Here are some points:
[17 -1 20 15 31 -9 -1 6 10 -14 -32 6 -16 3 12 -14 -21 33 -18 20 5 -22 -13 -12 8 9]
[29 -34 3 -19 -15 9 7 47 11 50 -27 -27 -16 26 -52 22 19 32 -15 50 -31 -31 31 -26 52 -7]
[-27 38 24 25 34 -22 -11 0 9 -61 -26 18 9 -27 44 -49 -60 -14 21 -42 24 -19 -43 8 -32 22]
[-10 7 -8 -7 -12 2 14 -26 -3 4 38 -10 8 -2 22 25 9 -16 15 -9 21 29 -5 26 -24 -22]
[-12 25 -8 12 8 -5 -24 -8 4 -27 23 24 25 -28 32 -41 -14 -35 23 -20 25 27 -36 42 -54 4]
[-42 45 -4 10 25 -16 -33 -43 -8 -46 24 32 12 -49 56 -43 -34 -27 29 -50 26 15 -26 49 -40 -2]
[27 -10 12 32 29 -2 -16 22 -12 -12 -78 17 -17 -7 -20 -10 -43 25 -34 31 -22 -44 -14 -41 12 35]
[24 -33 26 9 22 9 10 40 -2 41 -39 -7 -21 10 -35 0 -16 19 -20 55 -16 -38 26 -44 21 20]
[29 -22 -3 -8 -11 -4 16 -8 -32 13 33 -23 16 6 -15 31 38 3 7 6 2 27 44 8 23 -12]
[18 -15 15 21 11 -3 -2 32 12 8 -33 -3 -15 9 -23 3 -15 4 -37 19 -14 -20 12 -29 21 2]
[-33 18 -16 -23 -17 7 13 -7 -2 9 16 -7 4 -1 -4 -11 5 -20 17 -10 2 6 -18 3 -10 8]
[36 -30 15 -1 30 17 7 38 -1 0 -37 -12 -36 16 -24 -3 -9 21 -24 31 -17 -32 -6 -24 43 12]
[-22 10 -18 -4 -10 -7 15 -47 -26 -15 15 -7 26 -25 6 7 -2 -30 29 -39 16 38 -19 41 -28 4]
[-1 -12 -33 -39 -43 16 54 19 14 41 59 -48 8 11 -13 59 48 9 13 16 -3 48 27 10 20 -42]
[18 0 -11 8 -11 7 -2 25 13 6 -5 4 2 -3 -16 15 11 -3 -6 7 -3 -5 9 -1 8 -17]
[11 4 7 1 3 11 8 19 20 10 -3 -13 0 10 -17 22 -1 6 -23 10 -2 -10 -9 -12 14 -9]
[8 -5 28 18 34 -14 -15 13 30 0 -33 -1 -13 5 8 -8 -46 12 -18 23 2 -21 -16 -29 -4 15]
[13 -8 4 5 -18 17 9 22 7 20 -14 -12 -1 24 -26 32 15 19 -26 16 -13 -27 15 -26 34 -11]
[17 -29 -4 -6 3 11 17 39 22 35 -23 -1 -15 17 -23 -1 21 25 -18 40 -15 -19 -8 -31 30 12]
[27 -23 5 7 -5 -9 2 29 14 17 -32 -20 -11 14 -28 19 3 47 -35 40 -35 -12 21 -18 27 -4]
[10 10 3 1 12 1 -12 -7 12 0 -13 7 -9 6 5 -22 -9 35 -3 39 4 -2 0 -15 1 13]
[14 -2 -18 -2 -47 16 23 -1 1 20 48 -17 21 22 8 40 46 -10 14 3 18 17 20 29 -3 -36]
[16 -15 6 12 -14 -10 6 -2 7 1 -7 -2 -4 15 10 18 25 15 -6 18 9 -5 24 -14 17 -2]
[-13 10 -4 -3 -8 2 -12 -9 -20 -4 14 -1 10 -8 -6 -16 6 -32 8 -28 10 20 -25 27 -4 -3]
[2 -3 3 8 15 -15 -15 -2 5 -25 -13 19 -23 -11 21 -17 -3 -7 -7 -3 2 -6 -1 -16 4 24]
[-40 40 -28 -17 -29 15 21 -61 11 -17 75 2 35 -20 18 21 14 -68 51 -61 32 54 17 59 -66 -33]
[-26 15 -29 -33 -25 11 58 -16 -10 14 65 -36 16 1 -14 34 31 -29 31 -38 4 63 15 32 -33 -7]
[-7 24 65 95 87 -52 -67 15 -2 -72 -127 72 -15 -37 43 -107 -123 46 -42 1 1 -92 -66
 -42 -2 56]
[9 6 3 -2 -17 6 -12 12 -21 2 26 -4 3 5 12 2 2 -9 6 -1 9 15 1 2 -5 0]
[-53 60 1 9 14 -21 -22 -59 -22 -60 22 19 44 -44 45 -48 -41 -29 49 -72 21 35 -39 34 -58 30]
[-26 0 -11 -25 -25 -1 24 -7 11 13 50 -8 16 -9 5 28 17 -31 24 -17 8 45 6 18 -34 -30]
[1 -8 -35 -24 -61 30 48 -9 -20 35 77 -34 29 14 -16 62 60 -28 19 -9 15 45 48 31 -4 -46]
[-3 -10 -6 -19 -4 -1 32 16 27 13 7 -16 -5 13 -9 14 31 -9 4 -4 -19 -2 14 -4 -15 1]
[18 -21 11 3 39 7 -7 52 5 9 -53 11 -41 4 -23 -24 6 46 -31 42 -33 -54 11 -57 52 17]
[16 -11 0 -2 -19 -10 9 11 -1 18 -11 -26 5 6 -21 28 18 34 -15 22 -20 1 27 -5 20 -10]
[29 -23 -6 -3 3 12 6 12 5 42 -19 -8 0 19 -42 7 18 36 -5 53 -8 3 14 -14 34 -7]
12 more points follow, each with its number after it:
[-18 -7 -8 -1 -2 0 2 -4 -10 -20 11 3 -2 -15 32 -15 -14 -24 25 -26 4 1 -25 51 -26 -12] 0
[14 -12 -24 -22 -28 23 27 -6 4 44 33 -18 26 18 -42 33 47 9 18 25 5 44 13 22 6 -27] 1
[-22 16 -19 -16 -6 5 41 -16 -6 -5 45 -27 13 0 -5 18 10 -24 20 -35 1 51 1 30 -34 2] 2
[-41 28 0 15 -8 1 6 -10 10 -15 20 21 1 -16 34 -12 6 -10 5 -29 23 23 -9 3 -31 4] 3
[-12 15 16 19 44 -7 -37 -29 -22 -41 -21 36 -12 -39 25 -50 -54 -19 -1 -15 12 -13 -10 1 -29 30] 4
[-41 43 -20 -26 -23 18 17 -57 -10 -27 73 5 18 -8 34 23 17 -61 42 -69 29 49 -9 38 -60 -14] 5
[-4 -1 38 37 48 -16 -16 5 -10 -17 -48 25 -9 -27 20 -48 -50 -3 1 5 10 -35 -7 -14 -18 44] 6
[16 -24 7 17 33 -2 5 10 13 0 -23 11 -11 -8 -3 -26 -15 1 -6 24 3 -10 -13 3 1 5] 7
[36 -31 28 7 21 2 -15 30 28 11 -39 4 -28 18 -17 0 -11 43 -22 46 -14 -30 18 -26 33 -9] 8
[-24 34 -6 9 12 -11 -26 -40 -18 -21 27 32 21 -32 23 -34 -11 -29 19 -37 15 11 -6 41 -38 -6] 9
[10 -3 4 -10 20 14 1 14 7 16 -20 10 -11 12 -17 -15 -12 18 -26 14 -11 -27 -21 -6 7 -6] 10
[-18 15 2 -5 8 -33 -4 -22 19 -11 -9 8 17 -19 13 -10 5 1 9 -21 -10 9 4 9 -32 2] 11
Which of these numbered points is nearest to each point below, ignoring the 2 directions in which the first points spread most? Its number follows each.
[-19 -1 -11 -16 -28 21 32 -5 -19 27 61 -23 22 -12 -9 22 23 -40 43 -14 24 46 31 31 -39 -5] > 6
[-29 39 -4 26 24 -10 -33 -27 -16 -68 -20 34 -10 -50 45 -46 -60 -34 14 -49 12 -8 -23 27 -29 20] > 4
[23 -30 25 2 9 11 15 29 10 41 -13 -14 -15 10 -32 4 2 15 -13 48 -7 -19 35 -31 20 19] > 6
[0 10 45 17 51 -36 -40 1 0 -23 -65 32 -3 -4 4 -40 -40 24 -21 -3 -24 -63 -9 -26 -17 26] > 11
[-43 28 -20 -21 -23 7 -10 -48 7 -16 38 7 15 -10 10 9 -8 -56 28 -46 18 42 -12 17 -38 -8] > 5
[4 0 8 -8 31 10 -4 6 2 -3 -28 20 -6 -1 -2 -23 -19 18 -15 8 -15 -33 -27 -2 -3 2] > 10
[14 -15 23 8 26 -4 -44 7 9 -11 -43 18 -28 14 -5 -23 -29 7 -36 15 -8 -30 -25 -43 34 18] > 5
[-7 12 -52 -58 -78 40 42 -25 -6 47 106 -41 38 22 -21 61 73 -11 55 4 18 86 35 43 -26 -42] > 1
[7 -6 2 -6 15 1 10 -4 20 3 -24 -4 -23 10 -10 8 -3 21 -23 25 -14 -30 20 -33 19 -1] > 5
[-1 -20 10 -18 -3 1 0 2 -7 21 -3 -20 -9 5 -23 13 -4 21 -2 24 -16 4 26 -25 34 -2] > 4
[17 -34 5 -14 -2 24 30 52 24 49 -15 -34 -32 44 -47 19 1 30 -46 59 -22 -31 5 -37 50 -12] > 10
[-31 41 -8 23 -1 -8 -2 -12 -3 -37 11 29 -3 -23 53 -12 -19 -5 -3 -28 20 -3 -16 29 -43 -8] > 3
[-2 -10 -5 -8 -20 22 33 -1 -13 33 46 -21 16 -3 -18 21 21 -27 30 2 17 29 36 19 -24 -5] > 6
[-37 26 3 16 16 -16 1 -20 -10 -36 -11 4 20 -33 17 -34 -40 -27 29 -42 21 11 -43 27 -26 25] > 2
[0 -17 -15 -38 -24 4 49 -8 -13 26 33 -27 -12 24 -8 38 52 -11 -4 -5 -1 17 18 -5 15 -13] > 5
[-1 1 -4 8 -17 5 7 3 1 12 -10 5 22 -4 -12 6 18 18 9 4 3 1 0 0 -3 -16] > 1
[-25 28 -60 -64 -74 44 68 -63 -15 16 127 -25 59 4 13 65 84 -60 71 -70 40 93 -3 86 -49 -62] > 10
[6 -20 -36 -30 -72 32 18 0 -10 58 67 -24 29 19 -38 55 76 -24 13 6 -5 37 42 12 18 -43] > 9
[46 -51 43 17 48 -4 -48 54 28 13 -121 25 -72 32 -38 -17 -54 57 -84 83 -59 -115 7
 -106 84 31] > 5
[-2 -1 19 -1 22 -5 0 24 -7 10 -17 -3 9 -6 11 -14 -27 21 -3 8 4 -24 -42 0 -3 -5] > 10
[7 -29 17 -2 20 -3 -8 14 1 14 -30 -9 -19 3 -18 3 -18 32 -11 34 -23 -23 27 -39 38 12] > 4
[38 -27 18 18 35 -7 6 39 19 27 -65 8 -30 5 -17 -14 -10 36 -38 56 -16 -67 7 -42 42 8] > 7
[7 -8 27 9 60 -10 -31 20 20 -7 -63 13 -28 9 -18 -52 -56 26 -27 32 -21 -55 -24 -46 33 34] > 10
[25 -28 15 -12 -2 16 18 42 4 46 -38 -22 -8 36 -44 8 18 21 -25 48 -6 -50 -14 -46 61 14] > 10
[35 -27 -3 -19 -1 10 36 27 9 49 -14 -17 0 28 -41 34 47 48 -32 44 -17 -30 22 -34 51 -18] > 10
[17 -8 32 33 67 -23 -59 2 -2 -12 -64 42 -30 -15 10 -60 -37 30 -35 35 -22 -67 -9 -31 19 25] > 9
[8 -11 2 -14 3 -6 15 1 1 24 19 -28 16 8 -23 9 19 15 1 23 3 12 -1 2 19 -2] > 1
[-2 -29 -11 -3 -12 2 13 11 -4 3 -6 -4 -8 1 6 2 -5 -5 9 0 -9 -9 -8 30 -6 -14] > 0
[1 -9 -8 1 -12 4 8 9 -5 4 -8 -18 11 0 -13 12 -11 3 -1 -1 -10 13 6 -1 18 -4] > 2
[10 -12 14 12 0 -4 1 39 23 35 -22 -12 -20 32 -26 -14 7 24 -52 45 -3 -26 1 -53 45 24] > 3
[-19 21 23 8 13 -34 -19 -13 -9 -18 -17 6 2 -1 21 -20 -27 16 -15 -13 -7 -16 -17 -8 -18 10] > 11
[-45 14 -22 -21 -30 4 9 -31 7 1 64 -3 28 -18 25 -1 13 -50 54 -46 32 64 -15 52 -49 -7] > 7
[-5 4 -11 -8 -23 21 12 -6 19 40 23 2 -7 25 -8 10 14 -21 -8 14 6 18 2 7 -31 -10] > 10
[6 9 -16 -11 -47 23 18 -13 -1 20 50 -18 16 25 -16 56 43 -38 8 -28 14 33 4 25 -19 -32] > 5
[23 -34 12 6 0 -6 -3 19 12 29 -48 -15 -31 35 -32 10 1 34 -43 51 -28 -45 19 -53 56 16] > 5
[-14 15 -9 -7 -6 -12 4 -32 -15 -11 36 -8 38 -21 15 -10 5 -25 39 -35 20 45 -27 48 -32 -8] > 1
[16 0 -8 -5 -13 8 12 -24 7 13 9 -1 11 23 -10 17 35 2 1 8 9 0 -5 6 8 -14] > 1
[40 -18 23 2 44 -20 -16 31 21 0 -79 24 -31 7 -10 -26 -9 58 -46 58 -23 -60 -17 -70 27 32] > 11
[-22 31 19 29 29 -32 -12 -17 -2 -47 15 9 16 -21 44 -28 -31 -38 6 -52 21 13 -23 18 -46 16] > 2
[-7 -3 -11 3 -21 2 5 14 -5 3 5 -4 -5 -4 3 -5 15 -18 10 -10 10 -1 -2 17 9 -5] > 0
[12 -32 -27 -43 -37 38 41 1 9 45 43 -39 13 31 -42 60 34 -1 2 22 -23 18 33 -3 39 -36] > 10
[11 -10 19 19 18 -14 -25 11 5 -29 -47 -4 -25 14 5 -11 -34 8 -32 6 -17 -29 -10 -30 33 17] > 5
[10 -2 58 65 82 -35 -63 14 21 -61 -91 46 -35 -16 44 -76 -84 34 -23 11 -5 -64 -26 -21 2 30] > 8
[-3 0 10 16 8 -9 -2 -2 -1 -3 -7 1 6 -12 6 -2 -3 -12 -4 -5 10 -14 4 0 -9 1] > 6
[-11 13 15 23 34 -23 -42 -12 -12 -22 -23 42 -7 -22 24 -58 -31 1 -12 -2 1 -26 -9 1 -14 18] > 9
[12 -8 18 26 36 -12 -43 2 -4 -7 -30 32 -18 -7 7 -41 -24 16 -30 30 -4 -35 5 -20 6 15] > 9
[-3 -1 -6 -11 -14 21 17 12 -14 22 7 -13 6 9 -18 4 24 -21 9 -4 17 -14 -23 -2 22 1] > 10
[11 -10 -4 -7 1 9 22 15 2 0 16 -8 2 3 -7 9 7 -18 -6 -6 2 5 5 0 11 -18] > 7
[3 -8 -4 -4 -3 -11 -11 -17 -21 -9 -10 -8 2 -5 6 10 -16 0 12 -5 -4 -5 -13 24 2 -20] > 0
[14 -30 -7 -10 -39 -5 30 20 -6 41 32 -33 13 22 -28 34 40 -18 -18 15 -9 40 39 0 -1 -7] > 6
[28 -9 -20 -6 -16 12 -2 26 11 32 26 -3 15 14 -25 12 19 -9 -3 26 -2 19 2 6 -10 -17] > 1
